(in the rows, 128 means zero)
One turn or mirror swaps these rows in pairs. Which row does each one swap with?
K_418: [139 121 113 132 130 177 161 120 104 136 108 166 134 149 131 107 165 158
 103 172]
K_557: [145 159 115 134 143 154 139 136 133 179 110 134 170 130 140 153 135 131
 172 146]
K_750: [125 135 175 160 124 140  99 126 135 148  79 145 115 136 123 160 131 127
 129 164]
K_881: [107 148 155 140 162 134 136 139 133 143 128 159 133  97 126  76 145 115
  85 152]
K_504: [126 122 125 119 161 140 163 113 183 146 122 114 152 167 132 123 107 159
 124 159]
K_426: [155 157 163 140 100 118 114 140 135 158 131 148 157 114 119 131 142 159
 118 116]
K_720: [121 106  95 130 139 128 126 124 134 155  85 123 168 120 112 127 131 115
 102 182]
K_791: [167 112 162 158 137 156 130 140 126 147 111 132 136 140 171  94 133 175
 123 154]
K_733: [131 124 145  97 155 107 115 146 145 127 120  88  93 108 141  90 149 130
 101 139]
K_330: [113 173  89 133 149 138 159 126 127 111 114 141 148 121 151  94 119 113
 143 175]
K_395: [120 156 112 134 129 123 148 129 133 140  82 112 132 154 161 136  84 166
 135 147]
K_338: [128 177 162 145 139 123  85 140 143 132 123 128  85 127 108 119 123 124
 139 133]
K_339: [106 109 125 166 172 157 163 119 142 133  96 121 106 148 152 116 129 147
 143 129]
K_559: [162 138 144 108  92 132 117 119 148 108 137 159 149 122  95  96 134 124
 122 160]
K_622: [125 160 166 112 122 158 119 135 139 111 118 146 132  96 130  95 155  84
 118 143]
K_257: [109 108 127  90 124 151 120 130 148 128  81 104  92 119 149  91 112 147
 115 145]
K_142: [133 106  72 104 124 132 132 153 137 156 142 134 141 120 136  79 131 122
 124 139]
K_143: [140 165 143 145 164 138 163 117 146 141 151 157 136 141  97 129 152 113
 148 126]
K_836: [152 117 152 129 144 152 126 160 116 152 162 107 101 132  91 110 126 149
 131 140]
K_688: [138 129 117  82 146 143 117 138 119 172 143 123 150 142 143 108 144 118
 169 149]
K_943: [ 97 132 106 134 163 137 171 142 163 149 135 116  86 141 137 101 110 131
 124 151]
K_463: [156  98 101 145 145 119 104 116 136 117 100 108 117 162 121 147 126 132
 138 125]
K_925: [125 198 121 131 132 160 164 131 135 126 116 137 121 127 124 124 128 136
  99  99]
K_904: [141 101 175 117  98 134 137 148 137 158 113 140 160 144 160 105 127 128
 112 141]
K_5: [136 134  97 126 123 143 164 121 142 126  98 137  95 129  67 139 119 137
 138 166]
K_229: [174 161 111 138 150 131 152 110 114 161 105 140 147 168 122 151 154 136
 126 161]
K_614: [132 143 171 107 149 170 185 143 136 142 136 128 147 134 123 140 117 139
 129 122]
K_649: [146 146 136 100 128 136 110 138 130 144  81 158 181 132 131 108 128 128
 129 106]
K_262: [132 108 141 122 113 108 104 107 180 127 106 147 113 109 113  80 116 128
 122 141]
K_55: [129 121 176 160 138 129 170 137 144 141 100 148 102 132 147  93 137 123
 117 102]
K_297: [125  78 150  89 138 138 128 113 129 158 131 130 107 124 121 136 124 140
 153 162]
K_214: [132 133 159 144 141 168  93 117 139 171 130 127 138 138 120 109 119 123
 127 199]
K_462: [130 153  89 121 157 145  88 128 133 108 125 140 120 127 101 145 125 126
 136 175]
K_615: [149 173 162 121 119 177 120 126 120 122  93 130 110 115 145  73 116 113
 123 153]
K_984: [129 141 177 134 168 159 102 124 146 134 131 149 133 131 117 133 120 130
 171 129]
K_302: [164 117 114 142 132 146 119 157  87 128 103 129 100 162 169 115 133 145
 132 140]
K_887: [140 142 101 117 117 126 191 125 140 132 102 134  69 128 114 127 136 123
 117 143]
K_645: [161 140 142  96  96 150 117 102 132 128 106 131 130 129 125 136 112 176
  99 151]
K_581: [133 157  92 115 144 143 130 149 135 126 147 130  84 118 128 168 133 109
 113 146]
K_829: [134 136 148 181 166 123 121 107 134 139 107 142 135 130 156 124 169 117
 106 129]
K_935: [112 135 140  90 141 160 130 164 116 123 133 118  98 111 125  77 157 113
 132 163]
K_998: [170 154 113 111 117 134 107 143  83 142 106 141  87 119 111 113 146 151
 126 139]
K_62: [140 169 104 120 165 141 186 124 133  92 102 142 114 125 143 107 134 129
 105 144]
K_506: [122 127  92 143 143  97 124 121 138 175 123 129 101 123 158 131 130 133
 140 106]
K_228: [147 128  92 122 118 122 177 113 133 143  58 143 112 122 119 108 134 117
 110 153]
K_950: [145 171  78 114 154 132 115 138 135 103 111 146  92 131 157 115 130 113
 128 119]
K_793: [152 132 148 118 125  98 109 136 164 120 138 139 119 112  98  86 140  95
 119 147]
K_734: [149 123 110 154 149 147 180 134 140 193 111 137 138 124 119 116 138 147
  90 147]

Swapped with K_904: K_229
Swapped with K_943: K_338
Swapped with K_791: K_557
Swapped with K_5: K_262
Swapped with K_214: K_395
Swapped with K_62: K_622

One turn or mirror swaps these rows in pairs. Which row does each one swap with?
K_79: [111 118 150 101 156 111 132 156  41 177  83 143 118 140 142 107 152 178
 119 124 110 153 156 114 132  98 104  78]
K_851: [119 118 134 105 148 108 142 165  31 166  94 148 109 157 148  99 155 165
 117 122 116 153 140 109 129  99  93  74]
K_165: [136 111 112 100 130  70  78 145 141 163 127 169 132 147 110  71 130 139
 178 112  62 123 177 102 151 161 116 115]
K_949: [118  97 143 102 134  69 114 138 102 133 113 177 150  89 104  60 125 152
 188  81 111 129 151 156 134 125 105  85]
K_588: [126 119 153 104 163 111 126 169  33 178  77 158 109 141 146 102 130 176
 137 115 120 143 152 108 138  84 105  91]
K_415: [111  99 157  86 138  65 106 156  89 127 122 190 144 120 118  67 119 139
 194  93 111 115 158 158 134 125  95  99]
K_828: [135 121 127  92 141  82  83 141 141 156 129 182 147 151 100  64  96 134
 160 112  83 131 169 113 147 173 108 108]
K_990: [129 132 123  88 127  80  65 148 143 165 116 172 141 147  94  76 121 133
 165 113  86 126 187 100 148 156 109 115]
K_806: [133 115 160  98 150 104 112 173  40 182  77 147 104 155 153  91 143 174
 117  96 110 152 154  98 131 116  98  78]
K_44: [113  87 152  81 130  62 109 130  90 129 109 181 165 113 118  65 137 157
 191 114 110 124 150 157 119 129 112  93]
K_986: [153  92  82 110 130 137 125 147 113 144  83 116 161 178  95  78 129 141
 123  82 116 129 165 120 132  96 151 102]
K_681: [124 125 134  94 134  74  74 140 126 172 106 193 161 159 108  65 120 135
 160 112  79 139 180  89 150 171 105 104]
K_805: [119 113 144  89 156 104 127 157  45 189  80 140 125 154 158 108 148 164
 126 109 124 142 141  98 125 101  99  75]
K_707: [129 131 150 104 157 118 127 166  37 175  91 143 123 140 165  90 151 165
 117 130 107 154 147 110 148 107 110 101]
K_754: [104  88 153  97 148  73 109 138  89 129 123 186 150 119 114  59 127 160
 199 105 111 142 143 161 128 114 101 104]
K_542: [128 103 120  86 139  62  78 134 134 160 125 177 165 159 112  64 118 135
 163 116  75 137 179  95 141 163 108 106]
K_708: [122 126 148 101 158 114 136 179  36 172  86 144 118 150 154 104 131 163
 113 121 113 149 142 103 133 104  88  96]
K_607: [111  90 162  95 143  47 120 127  84 133 111 183 160 112 113  82 116 144
 178 106 115 126 153 154 136 117  87 100]
K_672: [146 104  91 115  99 143 134 155 113 139  82 120 143 174  89  67 131 146
  92 100 118 122 157 113 150 111 103 117]
K_350: [150 102  95 107 102 153 133 168  98 138 100 117 158 182  91  64 120 139
 105  94 119 130 158 110 146 102  98 120]
K_411: [101  92 158 100 134  70 117 141  86 123 112 170 160 102 112  66 114 148
 183  94 106 116 161 156 121 124  91 111]
K_619: [119 119 147 106 156 118 126 169  25 165  91 141 102 156 152  91 138 151
 114 110 107 151 150 113 129 102  91  79]
K_337: [154 120 124  94 127  58  78 145 131 152 127 173 157 145  94  62 124 128
 164 124  83 140 176 107 151 157 110 106]
K_841: [109  96 154 100 150 117 122 163  33 184  83 132 110 155 163 101 135 149
 122 116 106 152 149 110 137 116 112  84]
K_215: [147 117 116 104 123  78  89 150 147 160 127 183 157 158 107  59 130 122
 178 114  87 138 182 111 148 162 109  98]
K_552: [148  89 112 116  95 147 119 148 105 141  97 101 161 174 110  72 120 130
 106  84 113 133 162 123 160 102 128 107]
K_712: [161  85 111 118 111 133 117 148 100 130  88 121 154 182  81  69 128 144
  97  69 120 130 143 125 152 104 117 119]
K_139: [158  94 107 133 121 145 113 150 107 128  92 119 143 199  76  85 119 140
 112 104 110 135 161 135 129 110 110  98]
K_849: [138 114 119  84 134  83  76 142 138 165 122 176 159 150  98  54 106 136
 178 117  76 133 178 100 155 154 119 110]
K_623: [149  87  97 118  96 142 112 156 101 143  92 112 156 170  95  70 124 140
  97  84 110 122 149 103 144  90 118 107]
K_159: [146 102  95 118 108 156 131 158 105 136  99 104 154 181  92  74 139 140
 106  99 109 131 171 130 158 110 110 112]
K_982: [140 131 127 100 140  74  82 159 127 162 126 170 150 164 107  61 110 119
 175 123  73 140 175  95 140 164 115 104]
K_923: [117 107 133 101 168 104 128 152  50 180  72 138 111 145 166 104 134 179
 130 102 111 133 175 105 122  99 126  86]
K_903: [109 121 148 111 148 118 116 155  47 176  76 142 111 149 159 113 136 163
 131 124 114 156 144 103 145 108 111  66]
K_126: [122 111 140 110 160 109 130 160  31 183  99 141 116 152 148 103 151 169
 122 122 117 145 153 106 114 104  97  82]
K_647: [136  78  93 124  99 152 111 139 108 135  95 114 142 182  90  74 121 137
 116  93 121 128 162 127 153  99 112 105]
K_286: [144 106 101 112 124 150 137 149 106 141  84 102 175 174 104  60 135 133
 112  82 119 128 172 124 155 103 109 105]
K_413: [103  86 157 101 144  62 116 135  92 141 110 189 153 100 122  82 134 148
 181 106 108 124 160 156 132 138  88 106]
K_834: [136 118 128  95 131  63  92 128 147 164 123 179 148 150 103  70 110 137
 163 122  82 128 188  94 144 150 103 114]
K_562: [114  89 154  84 147  64 104 140  83 142 119 186 152 100 117  77 125 148
 196 104  99 124 162 155 133 111 102 105]
K_100: [109  86 144  99 136  62 121 161  90 133 113 192 154 104 102  65 131 147
 203 104 105 137 155 145 125 119 109  97]
K_456: [102 128 151 124 144 107 122 168  37 157  70 150 120 154 150 106 136 187
 130  96 113 138 162 104 146 116  97  71]
K_427: [126 124 164 101 144 111 127 172  26 164  90 134 124 143 147 106 131 170
 122 107 110 140 135 110 131 107  86  94]
K_35: [121 102 147 104 149 108 116 166  37 178  77 142 114 152 160  89 137 165
 112 123 113 146 135  98 126  93 108  84]
K_825: [145 112 107 118 105 149 122 152 103 130  83 117 154 178  95  61 114 134
  91  90 114 128 155 115 154 110 112 116]
K_341: [112  92 154 104 137  73 118 145  94 128 109 191 147  95 115  55 121 157
 196  98 102 133 144 151 143 109 108 104]
K_222: [118 113 137 105 182 115 130 165  39 179  82 125 119 151 156  97 146 147
 121 117 104 153 165 117 136 114  94  88]
K_604: [117  82 156 101 143  63 110 136  83 123 122 189 147 105 120  63 131 150
 181 109 115 125 165 159 128 109  95 104]
K_988: [157  81  84 119 117 141 126 162 119 147  91 105 148 169  96  70 128 145
 112  86 125 127 152 116 152 103 113 122]
K_549: [106  86 159  95 133  67 116 134  91 141 109 193 148 105 115  57 133 153
 195  98  91 122 153 141 128 131  86 107]
K_577: [135 127 118  99 135  87  80 145 141 169 115 188 152 147  97  59 120 130
 161 111  78 132 174  92 148 166 120 102]
K_667: [108 118 148 102 155 125 136 159  35 172  81 136 120 160 154 104 152 165
 121 125 108 146 155 117 141 116  96  82]
K_668: [148 105 100 125 105 142 129 158 117 143  81 112 163 175  92  67 136 148
 111  97 122 115 160 108 152 103 120 122]
K_355: [106 121 144 118 167 119 136 174  43 177  91 141 144 133 149  99 144 177
 104 106 115 144 162 108 133  98  95  88]
K_644: [116  84 158  97 135  64 107 159 109 133 106 176 154  97 120  68 135 143
 194 101  90 125 159 157 128 115 105  98]
K_14: [129  81 155 111 134  71 106 150  98 123 121 180 151 102 108  63 131 145
 183  96 100 137 161 171 126 109  94 102]
K_747: [163 101 108 113 102 149 114 166  94 140  97 113 150 195  88  61 114 141
 113  91 107 128 152 105 145 117  98 126]
K_839: [159 100  90 109 115 150 113 147 104 149 102 127 160 179  73  69 108 150
 112  87 122 132 165 107 148  97 117 117]
K_207: [145 114 113 102 124  81  87 164 141 168 119 175 140 152  94  50 111 130
 179 107  76 141 180  98 148 163 106  98]
K_441: [152  97 104 121 132 147 124 174 107 150  91 126 166 196  90  62 139 132
 103 110 115 125 175 114 136  90 110 114]
K_344: [143  96  93 117 107 144 125 153 113 142  91 119 152 189  80  61 141 147
 107  98 113 132 174 114 155  98 117 117]
K_97: [140 117 119  80 130  71  71 130 126 165 126 183 143 157  94  73 113 124
 160 123  87 136 187  92 141 153 107 104]
K_605: [143  94  99 101 103 160 121 146  93 146 102 121 162 176  88  61 144 132
 109  90 112 119 167 120 141 105 108 128]
K_751: [140 112 121  91 147  58  78 132 130 166 108 184 130 168 106  61 118 123
 167 120  90 130 180 101 149 157 108 104]

Swapped with K_707: K_605
Swapped with K_139: K_456
Swapped with K_751: K_949
Swapped with K_577: K_604
Swapped with K_427: K_747
Swapped with K_562: K_849
Swapped with K_413: K_215
Swapped with K_286: K_222
Swapped with K_903: K_647
Swapped with K_668: K_126

One turn or mirror swaps these rows in pairs. Which row does each one swap with?
K_329: [145  83 138 105 102 123 105 157 134 108 147 125 129 163 136 120 124 122
 148 100 147 158  99 114 120]
K_95: [104 171 129 153 158 141 117 131 124 127 111 133 143  99 118 147 144 149
 110 127 112 159 155 142 105]
K_479: [102 152 155 150 155 172 107 154 101 147 128 133 100 117  82 120 131 167
 122 137 130 116  93 139 104]
K_573: [ 75 125 150 119 110 141 115 132 154 123 141 150 137 142 129  78 135 137
 131 138  95 114  92 124 143]
K_158: [152 131 116 122 166 131  97  97  97 109 116 148 137 156 118 114 136 112
 149 137 121 135  79 152 113]
K_908: [142  80 131 114  99 127 129 171 123 117 117  99 137 170 123 128 105 130
 133 121 163 136  87 123 127]
K_489: [ 97 154 157 155 149 152 118 144 106 147 124 126 105 102  84 111 128 174
 130 134 127  99  93 143 120]
K_744: [123 122 140 103 127 108 126 146 126 131 148 119 164  84  93 101  95 124
  99  95 150 147 121 118 171]
K_564: [116 157 134 161 135 138 137 130 159 121 150 123 122 126 101  84 144 157
 154 148  94 131 132 104 153]
K_807: [143 109 121 100 148 130 128 129 106 126 126 102 165 117  97 103 100 127
  99  87 166 165 126 141 113]
K_201: [120 162 120 161 125 134 148 126 163 120 130 120 126 118 107  86 142 157
 153 141  96 134 129 100 143]
K_548: [128 154 110 124 132  98 130 115 108 136 130 123 100 132 121 128  99 113
 177 130  95 149  92 115 122]
K_107: [118 121 147  94 126 110 130 143 133 131 154 102 147  88  96 103  92 128
 132 110 139 114 115 111 171]
K_774: [114 170 134 101 165 134 173 173 116 109 119 109 130 145 118 106 112 133
 123  95 147 109 147 139 117]
K_360: [136 136  94 141  99 115 121 145 130 100 103 100 162 139  86 128 117  78
 104 119 134 129 102 149 109]
K_24: [ 73 144 104 118 144 129 132 118 134 142 105 122 150 133 120  99  95 108
 119 122 164  92 114 160 137]
K_351: [117 107  90 141  98 153 103 161 150 104 141 140 176 112 103  99 136 148
 116 101 127 159 118 148 151]
K_326: [134 111 156 106 152 144 128 122 143 131 140 114 110 137 107  77 148 107
 121 110 110  96 118 177 112]
K_385: [116 148 113 134 138 102 130 127 108 143 133 117  92 132 115 126  94 120
 177 128  89 154 104 123 105]
K_90: [145 136  91 151 113 132 109 154 144 162 139 122 136 135 111  67 144 144
 153  99 175 154  97 169 144]
K_502: [139 123 113 102 124 138 114 142  89  92 133 114 128 113 126 126 165 185
 131 141 153 134 141 152 156]
K_912: [126 128 150  98 127 111 132 145 122 127 154 110 157  83  91  98 102 142
 110  90 153 121 112 126 167]
K_12: [ 76 162 130 173 142 146 121 138 139 135  97 143 153 123 101 135 125 138
 107 127 115 133 151 138 114]
K_541: [ 92 122 124 137 115 155  65 125 111 128 123 140 111 118  91 112 122 134
 111 131 106 149  92 160  93]
K_809: [144 109  87 141 116 149 116 148 124 174 123 130 111 160 105  71 142 136
 146 115 169 129 101 179 133]
K_311: [135 137 109 128 128  79 134 113 106 172 111 116 119 129 129 114 131 117
 120 121 121 125 165 160 151]
K_454: [134 128 113 103 120 120 120 166  99  82 138 121 131 127 136 124 148 174
 135 136 167 105 136 140 167]
K_141: [115 142 118 155 122 111  94 125 162 119 149 157 161 121 106 103 137 109
 153 145 127 139  79 131 150]
K_94: [167 159 141 144 165 123 124 175 118  95 114 109 146 140 112 141 153 124
 121 134 168 116 133 144 108]
K_878: [109 156 117 139 134 100 130 119 111 133 132 134  90 130 126 132 104 114
 175 124  97 160 113 109 101]
K_985: [103 138 160 138 152 163 122 163 114 148 122 108  98 119  80 118 112 160
 146 148 134  86 102 134 116]
K_671: [ 84 136 133 174 115 124 109 154 127 116 106 114 116 140 116 141 121 132
 131 125 143 169 137 125  84]
K_787: [121 145  82 173 104 151 137 127 140 124 130 112 140 101  90  99 134 162
 140 139 116 150 144 128 151]
K_182: [148  90 131 133  93 133 133 181 114 107 108 101 126 170 114 122 111 127
 129 130 156 122  84 127 125]
K_929: [134 165 116 128 165 147 110 128  95 120 108 126 139 115 131 142 152 176
 122 129 121 150 148 152 103]
K_862: [120 101 167 130 129 146 103 137 161 124 139  96 124 126 107  88 142 121
 124 137 128  92 139 181 127]
K_4: [135 135 106 124 123  76 113 120 104 171 106 108 107 121 137 101 132 116
 116 125 134 134 149 161 130]
K_343: [143 112  91 132 103 153 120 143 124 168 126 132 117 169  99  84 146 150
 136 122 166 125  95 174 143]
K_266: [119 110 117 116 134 168 100 162 142 101 150 160 176 124 107 107 156 146
 124 100 153 156 107 152 152]
K_153: [122 147 123 123 129  97 134 125 118 135 141 123  94 134 129 129  99 111
 180 131  99 143  96 115 116]
K_259: [126 166 108 175 115 146 143 120 156 134 141 119 126 117  98 104 135 160
 155 141 101 130 137 110 145]
K_492: [143 115  87 140 110 154 110 143 139 164 137 125 128 158 103  70 138 148
 144 109 174 134  92 170 132]
K_880: [136 133 102 127 128  74 127 119 104 161 111 115 108 122 121 107 125 120
 117 123 122 136 163 166 134]
K_482: [131 138 111 130 139  70 108 125 101 151 110 106 107 111 145 113 131 131
 109 126 130 127 164 168 112]
K_134: [115 143 118  98 122 126 130 179 113  72 129 117 131 134 132 118 149 168
 134 132 167 109 123 127 157]
K_468: [103 148 111 158 130 117 125 142 114 135 113 124 108 147 122 145  91 125
 165 128 124 158 123 113  84]
K_601: [138 124 143  78 146 154 108 146 135 103 160 156 159 134 112 111 155 133
 123  91 142 146 121 154 152]
K_157: [ 87 120 124 142 127 149  79 124  98 135 129 139 117 114  84 107 125 137
 120 131 110 146  89 162  81]
K_768: [114 149 124 100 128 128 134 178 114  78 135 109 137 143 125 125 138 163
 125 138 175 106 133 124 165]
K_571: [162 155 149 140 163 116 124 178 118  94 112 108 152 143 109 132 149 118
 122 130 169 117 133 141 117]
K_402: [147 122 117  99 154 145 120 132 106 120 121 108 158 122 100 109  90 123
 102  84 161 166 129 138 119]
K_296: [131 107 135 106 131 129 101 137 131 105 159 141 130 148 130 112 133 130
 166  89 161 186 113 130 125]
K_513: [143  91 129 128 104 129 142 179 128 116 113 105 123 172 123 124 103 123
 139 124 159 119  83 114 119]
K_853: [134 111  96 127 102 153 124 151 119 169 123 137 118 174 100  92 148 134
 144 118 159 112 103 178 149]
K_48: [ 93 156 115 116 167 134 125 108 135 138 133 115 147 125 113 100  91 124
 153 127 172 103 135 169 149]
K_314: [110 156 124 153 125 113  89 127 159 127 151 154 158 127 109 101 141 109
 158 145 127 139  81 129 146]
K_989: [134 144 126 155 133  80  97 140  99 150 101 107 109 113 150 104 156 148
 118 130 145 140 146 167 118]
K_235: [141  84 136 117  96 138 131 173 128 108 118 110 134 169 125 124 115 131
 131 109 169 139  89 115 118]

Swapped with K_158: K_360
Swapped with K_671: K_296
Swapped with K_95: K_266
Swapped with K_201: K_134
Swapped with K_573: K_774
Swapped with K_351: K_929
Swapped with K_787: K_502
Swapped with K_12: K_601

